One turn sends every row of this set to another row. A few are shown first. Where does it send the rows asked after them?
megi: [ -6.4  -4.3  10.7   3.3   0.3   1.5   6.2  23.3  -3.2  34.4 -20.7  15.0
 -19.4  13.5   0.8  12.4 -13.4 -13.7   9.9 -18.0  -0.6 -26.5  -3.4 -10.0
 -19.5  -1.9   7.2]
peva: [  3.6   3.0   8.4  -9.1  11.6  -8.4 -24.3   8.3  -9.0 -10.6   8.0  11.9
  -2.6 -20.5   0.7 -14.4   4.7  -4.3  13.8  -5.5   3.2  -6.2   4.9 -12.5
  11.7   3.3 -19.5]
fiki: [  4.1  -7.1  20.2   9.2  -3.2  -3.6   9.7  19.1 -11.5  10.4  -3.7   0.4
 -17.4   4.8   6.7  12.9 -23.1 -25.7  11.1  -1.4  -0.3 -28.1 -17.0 -23.0
 -16.9  -5.7   9.8]
Dorab: [  2.2 -17.2   6.0   4.7   1.1 -21.0   6.9  -1.7   5.5  17.4  11.3  -1.0
 -13.3   2.1  -3.0   6.0 -23.8 -11.9  12.5 -16.7   4.3   8.0  -4.5  -6.2
  -6.6 -12.3  -4.2]
lika: [ 11.7  -4.8  16.9  -8.5   6.0   8.9  -8.0  -6.4  -3.7   4.4 -26.3  11.4
  -5.7   0.8  -3.7  14.4   4.5   5.4   6.4  16.1 -15.2 -22.9   4.2   3.2
 -11.3  -6.5 -20.0]
gikil: [ 16.3  19.3   7.8 -14.0  11.3  11.3 -12.7  35.1   1.2  14.2   9.8 -13.7
   0.0 -10.9  31.7 -14.1  -8.3 -21.9 -11.2 -12.5   1.8  -9.8 -16.7  -6.1
   3.2  -3.0  -4.9]
Nemom: [  2.0  32.2   6.5 -10.2   1.3  -0.9  14.3  19.7  27.0  21.0   0.1   4.1
 -18.8   7.7  14.2  -3.5 -11.7 -36.6  13.0  -1.3   5.6 -32.6   3.8   3.1
   6.5 -14.0  -6.4]
Nal: [  1.4  -2.6   8.5  -7.0   5.2  11.7   0.6  12.1  -5.8 -15.3 -32.6   7.7
  -5.1 -10.6   4.9  21.1  -3.7  -9.2  14.7   3.0  -8.6  -2.0  -6.4  -6.1
 -30.0  -6.0 -18.3]
ran: [ 11.9  25.5  -2.6 -13.7  14.7  16.9  -7.3  24.0 -20.2  24.3   7.0   6.0
  -9.3 -13.3  23.4  13.0   1.7  -9.4  21.6   4.2 -10.4 -17.3 -11.9 -23.1
  12.2   2.0 -19.7]
segip: [  7.6 -12.5   8.3   0.8   7.4 -22.6  11.1   0.5   6.5  12.6  13.1  -5.4
 -14.0   6.7   5.7  14.4 -18.7 -10.0   8.4 -26.8  19.3   0.1  -5.6 -13.8
  -5.9 -14.2  -1.6]
tumak: [  8.1   6.0  -4.2 -14.0  17.2  21.3 -16.1   3.3  -2.2   0.1 -22.9 -14.9
 -16.8  15.5  -0.6  15.6 -30.7 -19.1   2.1 -10.8  -8.5 -10.1  18.4 -13.9
   7.9 -20.7 -18.9]
dekem: [ 12.5  12.8  18.5 -31.7   7.4 -11.1  -2.7   8.7 -18.2  10.8 -14.8  -0.2
   0.5  -3.0   7.9  -1.2  -1.2 -19.2  22.9  -3.1   2.7 -26.4  27.2  -0.9
   6.8  19.3   0.2]
gebar: [ 18.4  19.8   6.6 -19.2  12.3   9.5 -15.9  -3.4 -14.5   8.4   0.9  -0.7
   4.8 -13.7  -1.6 -13.1   2.0  -5.4   9.1   4.5  28.4 -14.9  14.5 -13.2
   1.3   9.1 -11.7]
Togu: [  9.6   5.6   2.8  -9.9  24.0  12.5  -8.2   4.9   5.3   2.8 -14.9 -24.6
 -34.0  15.0  -3.4  19.0 -32.3  -8.8   1.6 -11.4  -0.3 -15.5  14.5  -9.2
  -6.9 -15.8 -18.7]
geri: [  4.5  16.7   4.1 -20.2  24.3   2.9  16.0  21.0  35.8  10.0  -7.8  12.6
   4.0   8.9  12.6   9.3   5.7   1.4  -7.3   4.3  17.1 -14.4 -14.3  -2.8
   1.5  -4.4 -20.1]
bida: [  6.2  24.8   1.6 -20.3   0.7 -14.3  13.4  19.6  19.6  18.7 -19.4  -3.4
  -1.7  19.8  14.0  -3.4  -6.2 -29.9  -1.9  -3.0  24.1 -36.5   5.5  -5.6
  -7.6 -11.5 -10.1]
neme: [ 16.0  11.1   1.6  -8.1  21.2  17.2  -6.8   5.6   6.0  -9.7 -20.1 -24.3
 -30.4   6.1   6.0  20.1 -26.4 -15.5  -0.1 -13.6 -12.8 -17.5  14.5  -9.5
  -8.4 -15.3 -13.0]
fogo: [  2.9  13.9   7.8 -15.5  27.1  -1.7   8.0  29.9  26.0  14.8 -10.2   4.6
   7.3   6.2  12.0  10.3  12.1   8.7 -15.4  -0.4  10.5 -18.5 -14.7  -6.2
   3.2   2.8 -15.9]
tusup: [ 19.9  11.7   4.9  -9.3  21.6  17.9  -3.4   4.6  -1.7 -13.1 -26.7 -24.7
 -19.3   3.2  -1.9  16.8 -30.0 -18.8   1.6  -9.7  -7.5 -14.8  15.7  -0.5
  -5.7 -17.6 -13.1]
rup: [  6.4   1.7  -5.0   2.4   4.2  -1.9  17.9   4.0  -2.7  30.1 -14.1   2.5
 -19.1  13.8  -4.7  21.8 -24.6 -26.2  12.4  -2.8 -23.8 -24.1  -8.8 -15.4
 -16.9   0.3 -12.0]
suzuv: [  3.5 -12.9   1.4  -1.9   5.2 -20.1  23.1   5.4  15.3   0.0  16.0  -2.8
 -13.8   0.2  16.4  13.0 -16.3 -10.1  13.2 -16.8  15.1   1.2  -8.1 -13.3
  -3.8 -15.2  -8.6]
duga: [ 11.9  11.9  12.5 -31.1  18.8  -0.4   2.8   4.5 -13.3  10.4 -10.0  -9.7
  -2.1  -7.4   8.4  10.7  -1.7  -8.4  30.4   3.5   1.9 -32.2  31.6  -2.0
   1.4  15.8   5.3]
katev: [-11.3   0.7   3.9  -5.3  24.1  19.5  -6.9  10.5   1.3  -6.0 -24.0  -6.7
  -5.3 -13.0  -5.6  17.3  -3.6 -18.6   4.2  13.7  -8.3 -26.7   3.1  -0.3
 -23.9 -16.5 -22.2]
lerag: [ 17.3  17.8   9.7 -18.8  16.2  -3.3  -4.2   4.4 -15.2  15.2 -11.7  -9.4
   3.0 -17.5   7.2   4.1  -7.9 -13.3  25.0   5.3   1.9 -30.8  30.2   2.2
   6.8  17.6   4.5]
nupuv: [  2.1 -15.9   1.2 -14.7   3.4 -22.6   7.5  -4.4  12.0   5.3   5.1  -0.9
 -15.0  -4.8   4.3   9.3 -20.6 -15.0  13.8 -12.7   8.4   5.1 -14.5  -5.3
  -3.0 -15.7   5.2]
gemim: [ 17.3   7.7  29.2 -20.1  21.6  -4.6   0.9   5.4  -9.2   7.6 -24.3 -12.1
   3.1  -3.6  14.2   1.7  -1.7 -18.2  24.1  -4.0  -7.0 -26.5  22.5  -3.1
  13.3  18.6  -0.5]
pipur: [ 26.7  19.1   8.1  -4.5  11.4  -8.2 -13.6  26.6  15.5  12.4   9.1 -27.4
   7.9  -4.7  13.7 -25.5 -17.9 -17.3   1.6   1.6  -9.0  -9.4   2.0  -9.4
   5.2  -3.7 -12.3]
vafoz: [ -8.8 -11.8   9.7   9.1   5.3   4.4  24.7  10.6  -5.7  20.0  -7.7 -11.2
  -8.7  11.1   0.3  17.1 -33.8  -7.4  13.8 -14.3   2.8 -19.1  -5.0 -11.1
 -19.3   4.9  -3.9]
sipi: [ 10.3  15.9  -1.7 -19.8  19.1  -1.1  -7.5  50.2  10.8   6.1   1.0 -12.1
  -9.0   0.8  16.3 -17.2 -10.3 -21.4  -8.1  -8.0   3.7   2.2   8.3  -4.9
  12.7  -8.7 -21.8]
Ves: [  9.9   9.5  -0.4 -11.3  19.4  -0.5  11.9  30.7  27.7  14.6 -11.8   3.5
 -10.0   8.2  -2.3   8.7   5.2   9.0 -14.0  13.3  16.4 -15.1 -15.2   3.0
   0.4   1.5  -9.3]
Zozi: [  9.5  23.2  -3.8  -4.1  18.1   9.9  -7.6  29.7 -11.9  25.7   4.0  -1.6
  -5.0 -13.7  25.8   4.2  -4.2   1.2  20.2   2.1 -16.2 -11.7 -19.4 -24.7
   8.0   4.0 -16.3]
nosup: [  0.2  25.2  15.4 -14.2   4.6 -23.4  23.3  27.5  21.0  24.4 -11.3 -14.1
 -14.6  10.6   8.5  10.6 -19.3 -35.6   8.7  -3.2   4.7  -8.1   6.8  -3.0
   3.4   0.9   2.2]
relos: [ 14.1  12.0   3.2 -11.9   9.8  22.5 -14.8   1.8   8.8  -7.2 -28.0 -13.3
 -27.3  10.3  -1.5   7.5 -23.8 -17.7  -0.2 -10.5 -17.3  -9.3  16.0  -2.9
  -2.2 -15.9 -20.8]
tiref: [ 10.2   9.5   2.2 -16.1  13.4  -6.3 -18.9  12.0 -13.1  -5.6   1.8  -6.2
  18.7  -7.6 -14.8   7.6 -11.4  -8.9  11.6   8.7  17.6  -4.6  14.1  -7.4
  -4.2   4.8 -31.2]
lesuk: [  2.1 -12.4   4.2   4.9   6.4 -15.0   9.0   4.5  -1.2   5.2   1.6  -3.9
  -9.0  11.8   0.2   9.5 -23.1 -12.9  10.4 -30.9  15.5   4.8 -11.1  -9.9
  -8.1 -17.0   0.0]
noduv: [ 16.8  21.8   5.7 -13.6   5.0   8.6 -17.8  31.1  15.8  14.7  -1.3 -19.2
  -5.5 -12.4  17.9 -13.6 -19.9 -24.4  11.5 -13.3   0.0  -9.1 -19.8 -12.5
   0.5  -1.3 -34.2]
Nunil: [ 12.3  22.2 -10.0   1.2  11.6  15.1  -8.8  30.0  -4.0  29.1   0.8   1.1
  -6.6 -13.9  29.2  -2.4  -4.7  -6.8  13.8   7.4 -13.8 -15.4 -21.0 -12.6
   8.9   9.1 -11.4]
tev: [ 13.4  22.6 -13.1   5.7  16.0  -2.0   4.2  29.0 -15.9  22.9   0.6  -0.6
 -13.7 -13.4  23.8   7.4   4.9 -14.5  23.0   3.0  -8.4 -18.5 -16.3 -13.4
  11.8   3.9 -25.9]
lamu: [  7.7   8.4  10.2  -5.9  17.4  19.1   0.2 -12.3  -7.8  -2.7 -29.3 -12.9
 -11.7 -11.7   5.5   8.1 -15.3   2.0  16.3   8.0  -5.9 -15.0  -0.1   2.1
 -25.8 -10.9 -28.6]
vatos: [ -6.0  13.0   3.7 -15.8  17.4   1.6  13.4  19.6  30.0  10.2  -9.4  14.6
   1.1  15.5  11.6   6.8   4.0  -3.0  -2.5   3.8  22.2 -12.8 -18.9   9.2
   1.3  -2.8 -12.9]
delu: [  6.1  -4.9  12.5  -9.1   0.2   4.4  -9.4  13.3  -1.2  11.2   0.6  -9.8
  17.8 -17.3  -6.7  -7.4   1.4  -3.3  25.7   6.2  17.9  -4.1  22.7 -13.5
  -0.3   6.6 -11.2]
disu: [ -1.6  14.9   4.9 -12.9  22.4  -5.8  22.1  24.7  31.0   8.5 -10.3  11.8
   1.2  10.2  -3.5   9.2   0.9  -5.8  -9.2  17.2  10.2 -13.5 -10.1   7.5
   1.8   0.8 -16.3]
zofet: [-18.9  26.7   1.2 -12.4   3.2   0.4  24.8  23.5  22.4  11.5  -5.8  -7.0
  -2.9   7.8  19.8  16.9  -8.1 -28.8  -5.9  -6.6  16.7 -24.2  -0.2   0.1
   2.0 -10.2  -2.4]
sasuz: [ 17.4  10.6  16.7 -29.1  21.9  -0.2   2.2  -4.8  -7.4   8.9 -19.2 -12.9
  -7.3  -6.7   9.9  -0.2  -1.2 -12.0  26.9  -1.4  -6.8 -25.3  26.2  -9.6
  -4.7  11.7   9.5]
zad: [  8.6  23.4  -6.1   1.7  12.0  -1.4  -5.2  38.5 -17.2  19.3  -2.9   0.1
  -7.2  -9.9  25.2   2.7  -3.9 -12.1   9.1   4.1 -21.9  -9.8 -19.1 -18.9
   7.9   4.8 -19.7]

neme -> duga
tev -> Ves
tiref -> pipur
Now find these:
gikil -> zofet
zad -> disu
katev -> delu
rup -> lika
tusup -> lerag
Togu -> sasuz

One turn sends every row of this set to another row. A few are shown first. Where does it send the rows asked after them?
vop: [-42.2   3.2  -1.6  10.2  11.9   4.6   9.3  -8.4   5.1 -11.5  28.0 -10.5
 -16.6  13.5 -13.7  -8.7  28.9   4.3  -1.3  -1.1  16.8   9.1  25.9  -1.3
  36.8 -17.2  -8.1]
sar: [-17.6  -7.4  14.2   9.0   5.0 -13.9  15.9   5.3  -1.7   9.2   2.8  -7.2
 -20.8  28.0   3.4   8.8   8.1   5.8   5.2 -26.1  20.8  33.7   5.6  -1.1
  51.8  -2.5 -14.6]
koge: [-35.5   7.7 -13.0  14.1  11.4  16.2   7.3  -1.9  18.0 -12.5  31.5 -15.1
 -17.3  16.4  -7.6 -17.9  12.9  39.9  -7.9 -25.0  20.5  13.2  20.4  -2.6
  13.7 -16.4   2.2]
fisof: [ -5.0   5.3   5.3   4.5  25.1   2.1  10.6   7.0  33.2   7.8  29.0 -15.4
 -27.9  17.9 -17.0 -34.3 -10.0  21.7   0.3 -35.2   4.2  17.5  28.0  29.5
  15.9 -11.9  -7.4]
loro: [-23.8  12.1  16.5   6.9   7.9 -29.0  -6.4   5.5  20.5  -5.3  20.4  -1.9
 -10.7  25.6  -5.4  15.4 -21.0  -0.8   6.7   2.3   9.1  28.2  24.9  -1.5
  -6.8   8.3  -2.4]
pati: [ -4.2   7.5   3.7   2.1  28.6   1.3  16.8   9.6  38.3   2.9  29.1 -22.5
 -28.7  20.3 -20.9 -41.6  -9.6  16.3  -4.8 -20.7   7.0  14.5  23.5  23.4
  15.0  -4.5  -3.0]
detu: [-18.5  11.1  -9.5  10.6   2.9  17.1  -3.8   9.9  20.6  -8.7  20.7 -28.1
 -24.8  26.2  22.9  -3.6  -3.6  36.8 -12.2 -16.9  20.2  31.6  15.0  12.4
  16.6  -0.1  -3.8]
kuva: [-20.9   9.7  14.8  23.3   2.6  15.6   8.0   2.2   0.6  -7.5  21.4 -12.5
 -10.7  28.0  -5.7   3.6   9.7 -10.2   6.4   9.5  20.6   9.3  24.0  -5.5
  37.1  13.1 -11.6]
Serig: [ -9.1  10.0  14.6  -6.5  20.6   5.7  11.3  -1.2  14.8 -19.1  14.7   8.9
 -18.0  14.3 -17.4  16.2 -11.8   1.7  14.5  -3.9  16.8  17.0  23.8 -16.4
   3.5 -14.3   8.6]
vus: [  4.1  -2.0  10.3  -9.9  37.8  -1.5  -4.5   2.8  25.0  -7.8  14.8 -19.4
 -35.7  14.6  -4.5   3.1   3.4  -4.6   1.6   9.5  30.8  29.7  25.1  -1.3
   8.6   4.8  -2.1]
vigar: [-13.8   2.3  12.5  29.4  -2.3 -22.2   8.1  -7.9   0.0  -0.5  20.3  11.2
  -9.3  18.2 -27.0   1.7  -6.3   5.8   7.4   0.5  -5.1  36.5   8.2   4.2
  15.6  -2.9  -1.3]
Galon: [-26.4   5.5  20.0  15.1  13.2 -31.4  -6.9  10.0  26.1  -0.5  16.1  -7.3
 -10.3  33.0  -0.2  14.1 -20.3  -5.9   3.4   1.9   8.1  21.9  31.1   7.5
   1.8   5.2  -8.6]
dabi: [ -9.4  -0.3   6.0  11.8  -4.5  -4.5   5.0  13.2  14.6 -10.8   4.1   0.4
  -6.5  44.0   8.0  12.9  -4.8  21.0   9.9 -28.0  26.7  29.2   7.1 -19.5
  20.7   2.8 -10.4]
Mab: [ -4.5  12.3   6.8   7.5  18.0  -9.9   1.5  14.4  44.4  -4.4  16.1 -22.6
 -16.5  29.3   7.3 -17.1 -29.7   8.5   1.9 -13.2  16.0  11.5  34.4  22.2
   1.2   3.7 -15.9]
zeg: [-15.7  -8.5  13.2  19.0  27.4   0.8  32.0   7.5   4.6   2.8  15.0 -13.2
 -22.5  25.5 -18.9 -15.6   9.1  12.1   2.9 -33.8  30.9  10.3  20.1 -10.1
  45.6   0.7 -12.8]
karov: [-25.9   6.6   4.0  10.1  13.7 -13.3  21.2   0.1  26.9  14.5   6.5 -13.7
 -39.6  14.4 -12.7  -8.7  -2.0  29.8 -13.6 -18.6  -2.3  14.2  -8.1   4.0
  33.9   2.0  11.1]
Tuku: [-22.4  14.2  19.7  11.6   7.6  18.7  -1.5  17.6   8.3   6.7  22.2 -23.5
 -26.2  33.2  13.2  17.8  -7.6   9.9  -2.6  -9.4  20.4  26.0  22.1   7.2
  25.6  20.5  -2.1]
midur: [-14.9  11.9  -2.0   5.2  -3.4  -7.9  23.4  -8.4  17.7 -16.3  -0.9   7.3
 -18.4  12.3  -6.7   2.5  -9.4  17.1   2.3  -3.5  -4.1  14.6  -1.9  -3.6
  27.6 -22.9   4.6]
bem: [ -9.5  -0.9   6.7  17.6  14.2  -8.2  18.9  -5.0  10.4   8.5  25.7  -4.6
 -26.9  13.3 -32.7 -28.0   4.8  13.7  -2.0 -12.9  -7.7  31.8   8.1  25.5
  33.6 -15.9  -2.5]
momeb: [-28.3  -2.8   6.1 -10.7  23.8  -8.0   4.0  18.4  29.9 -16.1  14.7 -11.3
 -25.4  43.2   4.0  11.3   2.0  27.4   0.4 -32.3  30.8  23.6  28.7 -13.3
  12.9 -11.0  -9.2]
vitup: [ -9.3 -11.0  -5.3   5.2  29.5  -6.0  19.5   8.3  26.4 -25.4  10.7 -23.0
 -25.0  33.0   0.6 -19.8  11.4  18.0  -3.8 -17.8  35.3  13.4  29.3  -5.4
  32.5 -14.3 -24.0]
satu: [  6.5  -1.5   2.4  18.1  29.6  -1.1   8.1   4.5  33.5   7.9  11.3 -27.7
 -36.5  19.0 -11.4 -21.9   0.5  19.5  -9.8  -4.7  23.4  17.3   3.8  -3.2
  17.3  25.2   2.8]
Lod: [ -8.5  12.8   4.5  -5.4  21.1 -15.1  -1.4  13.5  45.1 -10.3  22.0 -23.2
 -19.3  27.3   3.9 -16.9 -21.9   4.7  -1.6  -3.4  16.8  16.2  31.3  13.2
  -5.2   6.2  -9.4]
kesib: [-17.9  -4.0  16.7  35.9   6.3 -24.4  -0.3  -2.7   4.8  -0.1  22.4  11.6
  -3.9  26.6 -26.1   0.9   0.2   1.4   6.7  -3.9  -4.2  27.7  17.2  -1.7
  11.8  -2.6  -2.7]
tosi: [ -6.0  -6.8   3.3  21.3  12.2 -13.0   5.8  -7.0   9.6   3.5  25.8   2.4
 -20.7  14.1 -25.9 -27.2  12.3  13.1   1.5 -19.0  -9.1  33.0  14.8  21.2
  28.5 -21.5  -7.8]

vus -> Serig
fisof -> Mab
Now find these:
vigar -> bem
vop -> koge
momeb -> dabi

